(in the rows, 128 means zero)
X: rows in several groups, each row roughly a mix of its group's directions:
X (168 x 11):
[[154 132 158  77  76 130 154 104 135 146 150]
 [ 95 114 119  78 104 130 153  93 170 156 115]
 [148 117  84 128 108  98 177 105  96 163 117]
 [117 139  95 113 131 103 148 161 160 123  62]
 [138 152 128  82  86 112 156  85 116 142 162]
 [178 153 131 143  98 124 161 114  75 152 121]
 [101 123 151  94 129 173  90 133 168  88 133]
 [127 158 113 142 123  82 163 138  89 153  83]
 [131 149 117 167 167 117  83 167 109 107  97]
 [159  75 150 107 113 145 147 154 133 114 178]
 [127 104 144  98  90 145 172  92 137 164 157]
 [116 149  99 123 149 115 103 166 159  91  77]
 [161 178 146 151 128 100 141 167 154 111  97]
 [155 140 146 112 100 117 161 136  69 137 172]
 [162 126 154  86 115 114 141 139  88 145 182]
 [ 90  82 160 110 143 153 127 130 157 107 172]
 [168 104 111 126 169  87 147 168 103 136 152]
 [161 111 138 144 145 155  64 117  84 137 122]
 [130 122 116 167 167 112 102 180 132  91 101]
 [151 132 135  82  81 121 169 101 131 145 166]
 [154 170  99 158 134  93 114 155 107 137  82]
 [161 169 105 150 117 102 131 140  70 142 100]
 [112 119 129 175 176 134  94 163 142 102  96]
 [100  91  94 172 165 111 131 153  93 129 114]
 [142  85 145 124 121  70  96 149 141  90 115]
 [111  92 156  64  88 146 145 121 143 133 127]
 [146 122 125 104  81 150  94 118 118 150  68]
 [171 154 127 103 111  80 136 152  82 150 138]
 [126 123 104 149  91 139 178  95  89 164 119]
 [145  79 169 144 153 162 104 140 126 108 166]
 [122 109 139  92  93 156 147  83 133 174 153]
 [149 160 108  66 118 122 127 152 166 104 105]
 [ 79  93 144 131 129 168 163 120 167 135 154]
 [142 100 127  62  98 144 153  96 141 132 154]
 [131 120 133  92  89 143 158  68 153 154 133]
 [131 146 112 135 111 147 100 109 144 156  53]
 [120 125 136  68  75 146 144  97 154 141 137]
 [170 145 170 134 154  99 105 166 133  92 145]
 [141 187 124 140  98 125  92 121 134  97  85]
 [129 121 108 164 167  96 111 177 125  91 103]
 [155 183 116  96  83 121 138  95 148 141 114]
 [ 91  86 145 142 173 157 105 148 141 114 164]
 [ 77 103 147 117 119 179 104 100 159 113 131]
 [154 158 100 124 119 129  96 139 114 123  56]
 [120 184 123 140  98 161 128  89 102 136  91]
 [153 134 152 171 128  98 147 111  77 166 148]
 [131 133 143  88 110 107 153  92 177 116 172]
 [146 177  95 139 126 104  98 133 135 133  69]
 [158 161 137  77  88 132 137  91 133 144 159]
 [ 99 100 148  77  87 164 141 105 151 124 141]
 [103 100 129 135  98 160 157  66 122 158 129]
 [175 167 137 153 130 114 109 150  82  99 153]
 [141 145 132  89 136 169  75  91 138 118 158]
 [118 116 135 162 140 106 158 116 138 129 204]
 [ 99  86 126 171 180 139 109 158 113 111 126]
 [113  64 139 128 130 177 117 115 131 130 171]
 [157 149 137 167 129  82 143 135  75 156 136]
 [ 88 105 121  78  90 152 134  99 165 133 123]
 [153 193  93 127 123 118 130 129  91 153  98]
 [113 120 117  74 129 153 130 136 198 118 128]
 [180 170 136 109 102  98 121 155  88 126 122]
 [117 115 109 174 118 114 165  91 101 177 117]
 [ 85 131 106 161 140 165 119 166 174 113 110]
 [132 196 143 121  92  96 128  97 122 149 110]
 [ 78 111  90 164 152 159 113 125 122 119  88]
 [ 92  96 130 113  97 178 151 103 149 163 135]
 [131 112 147  84 156 134 108 146 191 109 153]
 [158 146 146 104 111 135 139 119  79 168 176]
 [111  99 165  99 152 154 108 111 183 126 155]
 [137 116 103 143 186  91 131 184 117 132 126]
 [ 94 145  82 143 150 112  98 124 165 123  81]
 [150 104 136 161 164 159  94 140  95  97 162]
 [183 173 134 104  95  88 144 123 121 145 134]
 [101  67 144 143 164 139 121 164 108 114 155]
 [ 80  94 107 154 147 142 111 126  95 162  92]
 [ 98 121 148  87  97 139 184 123 161 132 153]
 [136 157 128 152 122 174 110 101  93 183 120]
 [167 161 113 139 111 105 145 141  61 142 125]
 [ 93 101  86 154 130 122 176 100 103 156 139]
 [149 129 143 180 156  67 111 127 111 145 139]
 [118 132 119 101  73 156 146  73 152 137 114]
 [ 80 105 156 158 120 171 100  87 127 122 128]
 [126 106  89 160 150  93 140 161  72 135 124]
 [168 141 137 107 122  75 138 160  86 138 157]
 [157 116 154  78 115 140 143 133  95 143 182]
 [139 124 134 183 169 132  95 143  76 121 130]
 [ 94 140 108 162 173 142 111 152 149 123  78]
 [134 101 166 164 172 120 105 131 121 112 180]
 [131 149 113  60 107 148 123  78 134 140 140]
 [180 144 134 161 142 111 136 168  91  92 143]
 [142 152 155 161 153 114  86 169  96  96 135]
 [117  79 132 189 150 121 126 159  94 123 138]
 [143 183 104  98  92  81 140 110 139 144 126]
 [155 160 140 135 128 123 166 163 168 129  75]
 [ 89  92 146 108 135 152 119 108 193 117 131]
 [103  98 152 116 112 171 163  93 134 136 174]
 [161  75 137 117 136 127 143 186 115 119 160]
 [162 120 135  92  88  76 152 127 124 167 122]
 [109 111 108  99 137 173  81  88  98 142 141]
 [129 104 127  68  92 157 152  88 147 132 143]
 [100 109 171 124 137 179  85 111 144 100 143]
 [126 118 120  84  94 111 192 119 163 141 125]
 [156 151  89 106 159 101 132 182 143 112 103]
 [ 92 114 120  88 105 139 150  82 143 176 117]
 [145 105 158  81 116 143 148 127 103 143 187]
 [ 98 143 131 155 161 146  86 173 117  91 105]
 [ 89 139 106 140 129 145 111 114 152 133  55]
 [ 84 102 106 140 103 141 132 112 179 128  81]
 [135 110 136 192 142  98 140 174  96 125 122]
 [145 115 158  88 115 147 147 124  97 153 188]
 [105  84 164 164 164 155 119 128 152 112 161]
 [144 127 164 172 120 119 135 119  82 130 184]
 [150 192  93 121 122 118 132 135  98 145  87]
 [131 167  93  86  89 117 152 134 126 139  81]
 [ 98 127 100 142 101 174 154  95 166 144 101]
 [131 117 114 165 169 112 108 180 139  87 104]
 [133 144 119 172 163 107  96 169 107  87 111]
 [144 136 144 154 174 107  98 178 108  98 151]
 [153 155  96 157 152  88 103 156 120 124  82]
 [148 134  99 107  75 115 180 102 116 157 125]
 [163 165 135  76  85 133 150 106 142 128 154]
 [129 213 120 139 144 121 126 100 116 129 109]
 [159 158  81 126  87 117 172 142 104 136 110]
 [101  71 117 151 164 130 119 170  94 126 137]
 [ 93  87 113 174 177 133 119 153 103 122 134]
 [152 142 134 146 168  81 101 167  88 114 124]
 [124 126 128  65 104 161 131 105 180 117 125]
 [112 118 135 129 101 145 170  95 166 124 185]
 [166 105 135 107 129 103 150 160 114 106 189]
 [145 193 120  92 116 104 129 124 159 129  90]
 [ 87  74 104 159 165 135 125 154 101 130 132]
 [126 149 107 138 136  94 157 130  89 162  71]
 [154 170  98 119  96  92 127 122 118 149  76]
 [ 65 101 102 120 142 140 105 124 174 118 107]
 [143 150 131 181 149  78 106 144  88 130 116]
 [105  48 140 139 135 135 129 141 153 118 156]
 [151 122 128 174 171 120 106 164  97  88 135]
 [100 136 132 186 142 118  94 162  86 111 119]
 [123 114 143 119  98 144 166  98 154 127 193]
 [133 126  85  92  90 124 181 106 132 155 111]
 [ 86 140 132 175 133 169  94 154 146 102 109]
 [154 118 125  76  99 112 163  79 127 155 137]
 [107 126 123  74 110 155 123  69 135 137 158]
 [118  72 142 105 150 110 131 152 163 119 176]
 [148 164  94 154 116  90 132 160  84 120  99]
 [108 125 138 189 148 118  89 153  85 110 125]
 [ 85 103 104 146 150 140 122 126  99 166  76]
 [150 143 129 172 162 123  92 144  74 104 139]
 [111 156  87 109  95 112 129 113 138 140  64]
 [139 105 158  99 124 162 145 120 105 150 192]
 [111  86 166 105 119 154 159 125 153 122 179]
 [ 98 142 154 104 135 171  90 130 163  90 153]
 [148 204 107 120 113 109 137 125 109 143  95]
 [100  93 141 146  96 110 163 108  94 157 167]
 [142 126 158 187 145 129 109 155 112  90 165]
 [104  95 145 128 170 146 103 150 168  95 162]
 [131 161 107  86  92 141 143 135 142 126  66]
 [105 133 140 175 161 132  93 181 110 104 131]
 [160 170 101  76 138 134 112  99 110 146  99]
 [100 110 124  97  96 111 189  99 146 154 132]
 [153 140 143  73  84 104 151 109 150 150 153]
 [109  97 148 178 150 121 121 105 136 133 188]
 [106 117 132 114  93 184 114  84 144 154 101]
 [ 86 137 159 148 100 166  88  94 144 107 118]
 [146 128 123 149 182  92 113 183 102 120 132]
 [100 172  97 100 110 152 160 111 123 165  97]
 [161 111 179 126 107 171 150 125  91 133 158]
 [ 96  81 156 147 160 163 136 123 142 111 171]]
one row of each group, then the others: which group is each in?
[ 83 113 107 138 117 174 134 114 167 136  81] | (87)
[ 89 115  98 131 118 159 132  86 167 147  86] | (104)
[162 142 153 177 137 117 123 155  99  90 166] | (89)
[153 113 140  70 100 121 156  86 131 151 155] | (84)

[164  93 110 119 165  90 148 154  89 137 153] | (84)
[149  93 100 108 131 184 150 156 101 149 152] | (87)
[150  96 187 125 120 175 138 134 104 122 160] | (104)
[152 132 110  79 150 112 131 183 165 108 139] | (84)
[131 101 171 137 127 179 115  93 149 111 169] | (87)
[117  73 136 117 163 130 122 154 172 103 162] | (104)
[ 91 137 120 157 129  91 133 105  68 160 119] | (89)
[166 112 178 119 109 158 151 132  89 132 166] | (104)
[ 83 110 155 138 127 167  77 112 147  94 132] | (84)
[135 151 129 100 134 118  70 155 175 109  98] | (104)
[ 87  99 108 120 146 152 110 146 179 121  85] | (89)
[120 117  79  89 146 136 138 157 182 112 107] | (84)
